One turn or mirror swaps these rows in pairs. Which row does each one swap with?
The rows were stretched afterwards, more along some directions than others.
Kaz: [ 27   5 -14 -18  17 -21 -18  13 -11  15  -7  -6   6  -9   2  11 -28  -9
   5  18  14   7  -3   7 -11  23]
kemu: [ 37  -3  -7  -7  -1  -7  21 -14  -1  25  -5  -9  16  -1 -12   1 -13  -2
  -1  -4  11   1 -15  11 -28  13]
vedu: [ -8  -1 -16   9   4  -8  -5   2  26   0 -17 -22   3  -8   5   1  10   2
  13 -12  -6  -3   3  11   6  34]
vilom: [-22  17 -14  31   0   5  10 -20   0  14  -9   9  14 -26   2  13  14  -6
 -21 -16 -15   0  -2  -8  -3 -16]
somet: [ -6   3 -15  37   9  12   8 -38  29  10  -5 -19  28  -5  -3  14 -13  -3
   1 -20   5  -5   0   7 -19  36]
remul: [ 12 -22  23  -4  -2   3   9 -20  21  16  -4   2  29   5   1   7   1 -14
   8 -13   1  26 -21  -5  -4  14]
Big: [ -5   0  -8  39  -4  -3 -15  -1  17   6  14   6  17 -17  19  12   6 -22
   8  -6  -7   9   0 -26  10  -6]
Fozi: [ 13  16 -13 -13   6   4  -4   0  10  10  -1 -29 -13 -22  -3  -9   3   3
  25  -3   3   0  16  11 -14  28]
Numo: [  0   3  -5  -6 -11   8  18 -26   8  14 -16  -2  25  -7 -10   3  31   0
  -6   6   6  -6  -6 -12 -12  13]
Ruri: [  3 -46  -3  26  11   4  -5  12 -16  39 -11  16   9  -7   5   8 -27  -8
  -9   2  16  12 -17   5  -5  -7]
Magu: [  8   1  -7 -16  -1  10  14   6   9  22 -26 -29   1  -8  13  11  13 -18
   5   1  -8  11   2 -14  -9  -6]
kave: [ 39 -18  -8  42  -8  11  20 -24  18  12 -13  -4  14  -1   2   8  16 -11
  19  -5  16 -13 -17   8  -7  -6]
madeb: [-13   4   0  16 -12  -5   6   4  -2  27  19 -17  28 -12   3   9  -1  -6
  -1 -10  -4  14  22 -12   0  -8]
pedig: [ 31  -2 -29   5  16  -6 -15 -15   8  18 -15   9  23  12  -2  16  -8   6
  -6  12  15  13 -26  22 -16  17]
bebok: [ -5  -4   4  -3   3  -7   2  10   3  -4 -18  -2   0 -18  14   3   3   5
  -7  24  19   4  -3 -16 -15  -2]
bipud: [ -9  12   1  25 -14  -9  27   4  -3   4  -5  -7  22   3  20  37  -6  -7
 -13  -1  -8   6  12  -9  15   6]
tobis: [ -9  -1 -14  29  32 -10   2 -29  23   3 -17 -13  38  -6   9   7  -7  -5
 -10 -31   4  26   8   3   8  21]
karaf: [ 15   6 -10  30   3  -3   6  -3  15  17  20 -13  30 -16  -9  -5 -29  16
  -7 -10  13  12   0   0 -17   3]
tavib: [ 30  19  14  11  -3  -1  29  -3   9  21   0  -2  -3  -7  28  20   4   4
  14  19 -11   7   8 -18 -15  -3]
nat: [ 26 -12  21  40  -9 -16  -2   6  11  -1  17  12  -8 -14  12  -6  -6   7
  15 -11   3   0  -1   6  -3  19]
naz: [ 27 -11 -23  24   3  14  10 -19  17   6 -10   3  29   7   1   3  10   7
  27 -17  13  13   9  19  -6  39]
zol: [ -4 -12 -15 -27  19 -13 -15 -24   7   5 -10 -17  32  -4   2  18   3 -14
 -10 -11   7  11   4  16  -4  47]
kole: [-29  26   4  -5   7  11  23  -8  -8  17  15  -9  10 -12   2   9  -6   5
 -16  -5 -17  11  28  -6  -2  -1]
kom: [  9 -19  -4  -4  20  16  -7 -11  23  27  19  -4  33   7  -4  -2 -19   4
  38 -12  14  10  32  -3 -30  17]
tinot: [ 26  -3 -14 -12  15  -4   9  -6  16  30 -12 -26  13  10  -4   8  -4  -3
  14  16   7  12  -9  -4 -33  -1]
nolat: [  3  14   3  18   6  -2   0   3   0  29  13  10  27  -4  31  26  -6  -5
  -5 -10  -5  30  21 -21   4   0]
gel: [  5   7  -9 -23 -25 -29  15   8   5  20  -8 -10  31  -9  -7  19  11 -27
   4  18  11  -5   1  -9   8   4]
nuru: [-21 -11 -12 -24  13  -2   5   2 -20  33  -8  10  24   2   7  10  -1 -13
  -6  21 -14  -9  25 -21  -6  10]
narel: [  6 -25  25  27  -5  -5 -22  21  -3   8 -16  25  11 -27  28   8 -11 -14
   6   8  15  14  -7   6   3  16]
Vebem: [ 32 -16  -7  28  16   9  24 -25  -5  27 -18   5   7  -9   2   6 -18  -2
  14  -4   0 -22  -2  20 -21  18]
Rit: [-13  -1 -35  29   3   7   3 -13  18   2 -30 -23  15 -22  -3   4   7   1
  -7 -11  -4  -5   2  -1  -4  18]
Val: [ 18 -14   5  15   4 -20 -17   0  -6  21  10  38  14 -16   7   2 -14   0
   0  14  10 -11 -20   4 -17  19]
nugod: [ 47  -2   6  -9 -14  -7  10 -11  11  -4 -26  -6   1 -11   2   8  17  -8
  20  -3  13   7 -37  27   1  30]
detav: [  4   0   0 -27 -26  12 -14  13   6  10  -8  -8  11  -9  -5   3  19  -6
   4  -2  21  21   1  -3 -21   2]
bepep: [  1 -16 -17 -10  25 -30  -2  -3   2  13  -4 -15   5  14  15   6 -16 -14
   9  10 -10  -1  -6  -7   4  15]
mela: [ 11  -6   1  22  -5   3  17  -7  18  28   0 -15  28 -17  -1 -12  -2  -9
  14 -15  21  16   6 -26 -15 -19]
Gid: [ 20  25   3 -17 -10  -4  35  11 -10  -5  -8 -30 -16   3   6  10  19  12
  -5  15   0  -1  16  -5  -8   6]
fadap: [ 26 -28 -19   5  11  -3  -9  12  -7  17 -29 -10   8 -16  13   6 -10 -18
   5  22  18  -5  -1  -4  -8  27]
vukig: [ -9  -3 -10  20   5 -29  -6  -4  -7  10  10  18  21  -1  22  15 -19 -24
   3   0 -14   4  -5 -10  12  13]
rure: [  1   2  -9  29   6 -26  -6   4 -14  16   7  -4  11 -30  -6   0 -18  -5
 -13  -1  15   8  10  -4  -4  -4]
Vus: [ 10 -15  -7  17  24 -21 -30  -9  26  -4 -15  21  10   2  18   8  12 -10
  30  -3   5  13 -16  -7 -15  14]
kadom: [ 17 -27 -12  30  -1   8  -7 -17  33  14 -28  -7  26   8   3  -4   4  -6
  22 -11  35  11 -36   7 -15  -3]
tev: [ 21   7   8   0 -13 -12  -2  22 -10  13 -32  24  11 -20  22   6  -7 -22
   3  20  12  19 -20  -1 -11   7]
dun: [  8  12  -8  -9  -7  25 -19 -12   3  15  13  19   0   0  11  12  -6   3
  19   8  -5  -8  -1   4 -22  17]
Vomo: [ -8 -14  -1  20   3  -2   3 -23  14   3   8 -11  21   0   9  23   7  -5
  -2 -22 -11   6   5 -11  21  21]
melen: [ -4 -11 -12  30  -1  13 -20  -9  11  31   7  13  22  -1   8  23 -23 -23
   2  -7   5  10 -24   6 -20   3]
gemed: [  4  -7   3  -2  11 -10   3  19 -20  27 -19  19   0 -10  22  20 -19 -25
 -26  34   1  19 -18   1   4   3]
Galos: [-12  10  -3  27  32  -8 -16  -2   0  13  10  29  11  -8  14   3 -16 -12
  24  -5  -2  21  14   3  -5   7]
fov: [  0 -18   9  15  -9 -14  -1  23  -7  30   1   1   7 -17  20  14 -15 -22
 -24   7   1  21 -23  -2  16  -7]
dod: [ -7  -7 -28  29  21  30 -21 -36  38  36 -18  -4  30  27   9  11 -12   4
  28 -22  17  40  -8  14 -25  19]
rola: [  8  20 -14   4 -23  -2  10   3  18 -23 -30 -15  20  -8  -4  11   9 -21
 -12  15  22  14 -22   3   2  -1]
Rosis: [-34  11  16  22  10  -3   5   6  -5   3 -10  11  -6  -6  30  19 -12  -2
 -16  11 -12   5   8 -19  -6   8]
patok: [ 12 -29 -23  20  20   2 -19 -14   7  37  15  -8  31 -15 -10  -9 -18 -13
  25 -27  12   4   7   9 -10   5]
telu: [ 36 -26 -21  -7  10  -9  -9 -21  14  12 -28 -18  28  -1   9  26  -4 -10
 -21   4  19   1 -23  12  -5  38]
renum: [-13 -16 -12  13  12   1  10   7 -17  37   1   9  29 -15   2  18 -22 -12
 -27  -2  10  -1  31 -21 -12   3]
dol: [  0   5 -11  -3   3 -21  -5   0   5   5   5   2   4   3  28  24  -1 -12
  -4   8 -25 -12   2  -5   7   8]

gemed pairs with vukig
dod pairs with gel
nat pairs with bebok
naz pairs with rola
dun pairs with renum
remul pairs with zol
somet pairs with Numo
karaf pairs with Gid

One turn or mirror swaps these rows in pairs. Which row does each one swap with?
The rows were stretched afterwards, more along some directions than others.
Fab: [-18 -25 -12  13  15   1 -21  -1   7  -3  -1  28  16 -10 -14   3  -2]
nede: [  8  36  16 -36  -7  33  21 -15 -12 -17 -15 -16   3  23   9  -4 -12]
ribu: [ 23  24  11 -26   0  -6  15 -21 -18  15 -12 -11  -4  -3 -13   3  -9]
kivu: [  1 -15  -2  29  12 -23   3  -1  11 -22  14  12  13 -26  19 -10  -4]
nodim: [  7   7  -8  14   4 -40  -7  22   7  -1  -5   3 -17 -14  19  -9   8]
Zota: [-20 -23 -17  21  18  -3 -17   4  15 -13  13   9  13 -11   7  -4  -5]
keke: [ -1  21   3 -33  -3  22  -3 -23 -23  10  -1  -5   0  14 -20   0 -15]
dut: [-10 -14  -1  10   9  16   6  13  27 -26 -16  20  20  -1  15   3   8]
mavef: [ -5 -16 -13  25  13   2  -1 -10   3 -29   6   9  32 -18  14 -11 -15]
ripi: [ 15   8   9 -19  -9 -19   3 -33 -19  27   3   7 -11  -3 -20   3  -5]
zezil: [  8  26   0 -24 -22   4   6  -8  12  17   4  -8 -12  18   4   6  -4]
Rof: [ -7 -17   2  23  20 -19  -6  -6   0 -10 -10  20  10 -26 -11  -4   0]
tubiz: [-14 -13  -5  17  19  12 -18  24  16 -14  -1  15  11  -2  -2  15   4]
kopo: [-26 -33  -5  13  13  17   2  21  12  -6   4  29   0   1   7   0   7]
Fezu: [-11 -12   4  20   4  -4 -13  10  21 -16   0   6   8   2   0   0   1]
fefiz: [  0 -22   6  14  17  -9   8 -10  -3 -15   1  17  22 -14   9 -15  -6]
dez: [ 11  13  -3   9   3 -49   0  21   9  -1  -4   7 -17 -17  20  -6   9]
bod: [ -3   6   8 -29  -2  28  12  -5 -20   4   4  -5 -16  22   4  -1  -9]
ratu: [ 10  11  -7  11  -5  -4   9   8   6   3  -9 -18  -3  -6   9   4  20]
mukor: [ 11  15  -3  12   2 -43  -4  21   9  -4  -6   4 -13 -16  21  -5  10]
teve: [ 11   7  -9  12  -4  -5   8   3   4   6  -8 -20  -6  -5   6   3  16]
sekab: [-10 -25  -2  26   3 -20 -12  -8   4  20   2  38   6 -16 -20  -6   0]
mumev: [ 15  13   1 -28  -9  17   9  -6  -8  16   8 -21  -7  16 -10  11 -16]
gal: [ -4  -2  -4  29   2  12  -3   6  21 -36 -10  22  32 -14  27  -6   8]
lobal: [ 26  26  -2 -27  -6   8  15 -25 -15  -8   7 -22   9   2  15  -6 -24]
kevo: [-18 -29  -4  23  14  -5 -17   6   5 -20  10  13   4 -13  -6   0 -10]
desag: [  8  22   7 -24  -2  32  -5  10   1   2   2 -18 -15  12  -6  16   2]
kudem: [ 10  19   5 -24 -12  -3  -5  -3 -15  13   4 -19 -22  15 -16   9 -10]
Novol: [ 25  41   5 -22 -17  24  17 -13  -1 -12 -10 -11  17   9  24   2  -1]
nesiv: [-18 -15  -8  24   1 -17 -16  -3  23 -14   4  20   5  -5   8   1   1]
nazo: [ 15  14  -7  12  -1 -46  -4  19   7   1  -4   4 -12 -16  22  -8   9]
nukal: [  6  12 -10   4  -3  -5  12   8   2   3  -8 -17  -5  -2   9   3  17]
visid: [ 18  28  11 -34 -16   7  14   1  11  10   0 -20 -10  20  -1  13   2]
Tapeb: [ 11  28  -3 -37   0   2   4 -17 -13   7  13 -24  -7  12   7   1 -19]
pev: [ 38  23   3 -17  -8  -4  21 -21  -8  10  11 -28   2   2  15  -1 -15]
mul: [-17 -31 -13  29   3  -5 -19  26  25   3   3  16  -1  -8 -14  10  11]
nav: [  9  10 -10  13  -5  -7   9   4   2   1  -7 -17  -1  -8  11   0  18]
lud: [ 21  21  17 -34  -3  15  31 -24 -22   7   0 -14   8   9   3 -10 -11]

bod pairs with kopo
ripi pairs with sekab
tubiz pairs with desag
lobal pairs with mavef

